X: a few groups of rows, each row roughly a mix of its group's hidden directions; some rows fit no group:
X (142 x 10):
2 -14 42 -7 -12 27 19 -16 35 -19

27 18 -19 -29 -18 -8 -20 14 8 -42

-32 2 3 29 -9 -13 -8 33 43 -3

-19 26 -9 -4 42 13 24 -21 30 -11

35 -40 -20 16 13 2 -8 14 35 -4

12 -50 15 29 -26 -5 -6 12 -15 -16

-1 6 25 8 -48 11 -14 21 30 21

-1 -5 52 11 8 -25 -24 -20 -9 24

-21 21 -18 -20 -12 14 3 6 -53 -17

-14 1 -11 -53 18 -9 9 -25 -28 12

-20 -22 13 -13 8 -10 9 -17 -58 -1

36 -30 -8 15 1 44 13 -12 17 0

-22 30 28 -22 18 28 21 29 -2 -5

24 -5 2 35 15 8 -19 46 -21 4

15 -35 -31 -10 -24 0 -35 -19 -14 15

1 25 -15 35 0 -34 -14 -13 -28 -26

-12 22 -26 -28 -8 -43 13 8 -20 -23

-35 -24 -14 21 -5 31 41 5 -3 -4

51 21 0 -22 -26 -26 -8 11 -7 3

-20 43 20 -37 18 -10 -12 -8 20 -10

-13 -21 -14 -32 0 38 6 -18 -27 -27

19 19 29 25 -12 48 -4 2 8 -20

-26 19 -2 5 0 -21 -33 -12 48 -8

-12 22 -1 -10 26 4 21 -23 51 -10

-24 20 33 -43 13 13 25 3 12 7

26 5 -18 -3 -26 -49 -9 24 0 16

7 15 -8 3 15 -57 -7 10 -31 -13

9 19 7 18 -46 -31 -2 20 -19 20

27 26 -4 17 2 -27 49 -4 17 2

-54 1 0 -14 31 1 8 25 -17 -11

-7 -27 35 -7 -9 1 -13 -44 -8 28

-33 3 37 -15 12 -29 -24 -21 15 -12

4 7 32 -6 29 4 11 -45 31 5

-23 14 -31 -22 -21 -27 9 20 -29 -22

19 45 -14 -14 4 22 25 7 -23 -25

-24 -23 19 13 -19 -34 -18 -14 -11 37

-32 -28 10 24 -24 -28 3 7 -31 15

11 8 -24 -24 -26 -12 27 15 -40 -20

-4 -38 7 3 -8 3 -52 3 -16 24

55 -15 19 -13 -16 1 10 -20 7 22

28 -39 -19 3 -20 35 -2 9 -3 25

7 21 28 -3 21 52 7 -12 11 -19

51 22 -4 -12 9 31 20 -8 -14 -13

35 -1 -34 -10 -9 -41 -12 13 -24 6

-18 -12 26 29 43 15 15 12 -21 -17

-27 -2 25 -5 28 37 2 -2 38 11

26 -17 21 29 -27 -28 -10 -25 -23 -10

-23 24 27 -1 4 15 27 -35 -32 -8

24 -2 -20 -32 31 -31 27 9 8 -15

15 23 10 -25 24 -33 -1 44 5 6

37 14 22 15 12 -40 -14 -28 12 -1

-39 3 3 24 42 28 1 -1 8 -18

3 14 -5 19 -10 -29 35 30 -34 19

-21 9 7 -9 12 27 16 -41 38 -15

-15 8 44 18 16 9 30 -26 -3 -26

2 -5 4 -5 -29 3 -26 47 8 36

-22 48 -15 -6 -8 -18 1 -17 25 -27

31 -2 -25 -2 41 -18 9 -16 -1 -35

-4 -13 -47 -10 25 -6 1 -35 -22 -15

20 24 45 -3 -21 25 6 18 -21 13

-4 -1 -37 -48 24 -8 0 -19 -17 11

-34 -27 -12 5 -17 19 6 38 22 19

18 39 11 -8 15 9 30 3 36 -24

-36 25 -28 34 -24 13 2 -3 -7 21

-8 -2 -10 1 6 51 29 27 -18 -21

18 11 -8 -2 -6 -28 -40 1 -38 27

40 -29 -9 1 -7 -34 -20 -10 17 24

22 18 -8 -28 -12 -41 1 37 -16 2

2 -40 -15 3 -31 20 10 -39 11 -12

-5 -21 -13 -19 -33 34 -22 -36 -6 -1

-55 1 11 -22 -10 12 -23 -7 -25 -6

-17 -19 -21 -23 -38 25 -27 -13 -1 23

62 16 4 1 3 1 3 13 26 -12

-43 1 -15 8 5 45 7 -2 22 -19

-24 18 14 21 -8 -24 15 -47 -23 2

29 -15 -46 7 -13 -14 1 -21 29 -13

-18 29 -24 33 -2 -21 -32 22 1 -17

-33 1 30 -11 -18 -11 -4 -40 -23 21

24 -22 5 -17 4 33 -34 -37 9 -5

-14 29 33 22 -28 14 6 20 27 17

26 -3 28 11 48 -17 5 -27 9 5

55 -8 -24 25 4 -16 1 14 17 8

47 17 -7 36 -12 10 5 -7 -22 -20

-22 34 -26 3 0 -17 -22 2 36 -26

-28 0 6 37 12 23 -36 16 25 9

11 13 -21 -20 6 -46 21 -35 9 -12

33 52 24 9 6 1 4 17 -7 17

4 -2 -37 8 -19 -37 24 -36 3 -9

-25 31 8 -42 -1 -25 16 21 -18 -7

29 7 21 3 25 -5 3 -34 38 23

-16 39 17 -8 7 -2 31 -23 22 -30

10 44 -4 -2 -16 -13 29 -12 -41 3

15 -36 -2 49 -7 2 21 16 -18 7

-22 -21 32 -25 -21 18 -17 -36 5 12

4 -16 6 1 -48 -42 -7 7 -17 17

-27 6 33 -22 3 19 42 -16 -19 -2

10 8 -36 -11 21 3 7 39 28 -27

-6 14 -7 -8 -2 7 -60 -20 24 -11

21 -10 -45 21 -27 -11 -5 -29 9 -18

-17 26 5 -9 -13 3 16 13 -58 5

20 -40 20 21 -24 -37 -6 5 -5 -17

11 -2 0 33 17 22 49 23 13 2

-37 -4 -40 2 -32 -20 -24 6 6 -7

3 -17 13 18 -30 -55 4 14 10 5

38 -10 -13 20 -11 21 33 23 13 -26

-27 10 -9 -34 6 -20 -19 -24 26 -32

10 45 1 0 -6 -12 -33 -33 25 -3

-23 -19 28 17 18 4 19 -22 -38 -21

-16 -28 11 31 10 31 -30 23 7 22

56 11 10 17 -12 -9 -10 -4 -23 24

-12 7 10 31 2 46 7 -29 -15 -26

-41 -19 38 -8 -11 -4 -13 -20 -16 25

34 -10 -3 6 25 19 35 30 24 -11

32 -32 2 36 -22 1 2 -7 -28 22

28 -8 -8 23 4 -19 -37 5 43 11

21 -4 -27 33 -6 -30 -6 16 -39 3

-31 -17 -19 -6 -27 -24 -15 -37 -22 1

13 27 10 -17 -6 26 -6 1 -55 5

5 8 -23 29 -39 -19 -9 6 39 8

-5 1 33 -27 -4 -16 -18 -1 34 39

-6 -33 16 6 -21 -32 -40 -4 -21 -13

-13 38 11 24 -11 -4 -39 17 28 7

-48 -16 5 -12 5 31 18 26 12 -13

17 16 -8 32 -2 -41 14 -8 -9 -38

-19 -42 -27 6 12 -30 3 -26 16 -14

45 23 21 18 10 -11 18 -4 30 17

-5 -31 17 -27 -14 -4 -36 -28 24 -14

13 -4 -6 4 -7 -14 -41 -43 33 4

-11 -8 -33 0 -16 -5 -16 41 -39 -11

16 -13 -14 29 2 -22 11 52 -6 15

-49 17 -9 6 24 24 6 24 1 -23

-24 -5 15 28 -47 -2 -9 22 -5 26

-48 -8 11 -19 24 -2 22 -26 -22 -11

-16 -18 33 13 -30 21 5 -8 -36 23

-26 -23 -51 19 6 10 19 8 -13 13

7 6 34 9 19 1 -14 1 56 10

21 29 43 10 -6 17 8 15 34 -10

-7 -10 -8 -58 -5 7 35 12 9 2

31 16 42 -3 11 0 -8 -25 16 32

55 13 9 -13 8 20 -16 20 -18 -15

17 -30 -19 -22 -15 18 24 -35 28 0

34 8 -28 -45 -3 3 -24 14 10 15
which group is each row in? (one row of each group first):
-9 -54 1 13 -21 28 -1 10 -15 18 | E
1 -15 -1 4 22 7 6 6 62 -19 | U
-15 -5 -48 21 -27 -32 -3 -18 2 7 | V
-25 -24 43 -15 -3 14 -1 -13 -19 33 | B

-30 -13 10 36 4 41 -19 -16 17 6 | B
-24 -39 -15 -21 12 -18 -2 -13 41 4 | V
-23 1 -8 7 24 47 24 -12 19 -25 | B
-6 -7 39 -16 -21 51 -11 -9 5 1 | V
58 5 0 20 9 0 -18 20 15 16 | U
29 -25 0 21 20 30 17 -36 14 -7 | B
-11 21 -28 -16 -6 -31 -26 -36 -22 6 | E
-27 -10 -11 32 9 4 7 -10 53 -10 | V
48 29 -28 -1 -7 4 17 -15 -21 -12 | U
-46 21 21 -9 40 -17 2 -11 5 -8 | B
-21 30 21 -1 -7 -7 2 -54 14 -7 | B
25 -24 -49 20 4 16 15 8 0 23 | E
